In the rows, 128 means zero.
Rows swapped in pairs by one turn or mirror: which row each one swaps with
The rows were stretched afterwards, more along some directions than others.
paziv: [153 132 120 121 136 117 149 130 179 125 123  81  92 101 107 113 130 154]
Sibo: [152 135 154 108 146 112 148 112 143 177 121 145 130 162  94 137 115 131]
kud: [139 141 119  99 133 105 167 143 123  88 108  82 130  97 125 121 150 131]
vod: [157 116 142 119 132 112 134  99 134 145 173 191 132 157  98 137 119 120]
levil: [147 148 150 101 123  83 157 134  95 114 136 144 115 133 154 157 124 138]
rada: [178 159 104 105 111 105 131 112  99 143 171 171 124 128 115 116 116 106]
bulup: [102 134 146 111 143 150 139 128 121 164 112 101 132 128 124 147 107 110]
vob: [102 109 148 153 139 147 102 111 136 111 132 124 151 114 155 157 125 134]
vedol: [172 120 131 102 155 135 100 111 140  96 132  87 139 114 118 149 128 125]
Ledog: [162 111 130  94 137 157 120 120 135 162 173 154 136 115 105 134  96 115]
Bas: [124 112 162 141 127  89 158 137 121 120 120 156  96 162 156 152 126 171]
lituz: [120 128 132 146 143 100 133 128 133 134 121 156 172 146 127 118 130 153]
Zeda: [138 128 115 139 125 100 152 141 173 113  99  69 123 135 118 122 142 145]
Bos: [137 159 102 119 129  68 145 149 112  88 108  94 101 134 137 142 152 121]
zamog: [118 120 159 105 158 173  99 128 102 146 132 132 139 137 127 130 103  95]
nove: [143 120 144 143 118 112 140 121 135 131 140 146 136 160 123 160 123 140]
Ruma: [101 151 123 130 101 130 152 136 111 144 116 132 135  85 149 111 136 137]
Delu: [143 117 157 119 177 131 123 120 154 115 117 101 162 122 116 108 126 134]
rov: [135 143 119 111 129 144 120 112 117 139 130 134  91 115 120 125 119 144]
rog: [157 144 132 121 130 117 124 142 119  95 119 101 100 135 121 124 144 113]
nol: [153 120 134  95 145 120 120 129 112 158 126 133 121 174 115 159 109  88]
tati: [114 132 109 135 137 120 121 123 153 122  71  90 140 156 126 117 135 135]
Zese: [107 104 118 129 145 142 103 137 113 108 119 132 169 157 123 137 127 114]
Disu: [124 121 120 121 114 111 131 132  96  84 123 145 107 154 153 169 135 132]
zav: [116 137 115 126 125 112 145 166 107 106 113  90  90 118 150 150 135 142]
zum: [113 142 114 163 106 135 112 113 139 151 118 145 128 126 136 112 129 138]
tuliz: [166 114 133  82 137 144 148 124 124 153 135 135 146 137  87 133 120  99]
zaz: [106 110 134 118 122 149 141 130 116 162 146 160 123 144 127 146 101 129]
Nilo: [102 120 124 143 117 107 143 154 126  92  77  92  76 160 152 129 141 154]
gumir: [161 121 150 112 168 111 131 106 165 111 130  76 126 125 112 140 124 126]
zudo: [134 145 130 130 129  82 138 117 147 109 120 111 137 124 150  99 130 139]
niki: [132  99 159 120 146 158 132 116 152 152 132 121 167 114 100 156 131 117]
dazo: [ 85  98 134 138 132 162 105 118 121 129 138 145 169 123 137 158 120 106]
Kamok: [117 112 131 144 162 158 122 130 168 132 114  93 162 112  99 101 136 126]
tugu: [169 147 121 110 108 107 148 140 114 127 129 108 115 141 115 156 132 100]
mavuf: [168 136 137 113 119 110 143 131  96 118 156 181 107 136 128 120 127 131]
zuki: [138 108 130 117 151 151 122 142 140 168 117 104 127 153  97 150 114 116]
Darip: [ 86 134 149 149 123 127 145 124 133 158 104 127 124 144 153 127 107 160]
mus: [107 139 102 159  95 111 133 135 147 119  87  96 117 124 143 111 147 131]
vovo: [139 120 130 127 113 139 134 147 107 116 144 141 117 118 148 123 127 120]

levil pairs with Sibo
nol pairs with Bos
Bas pairs with lituz

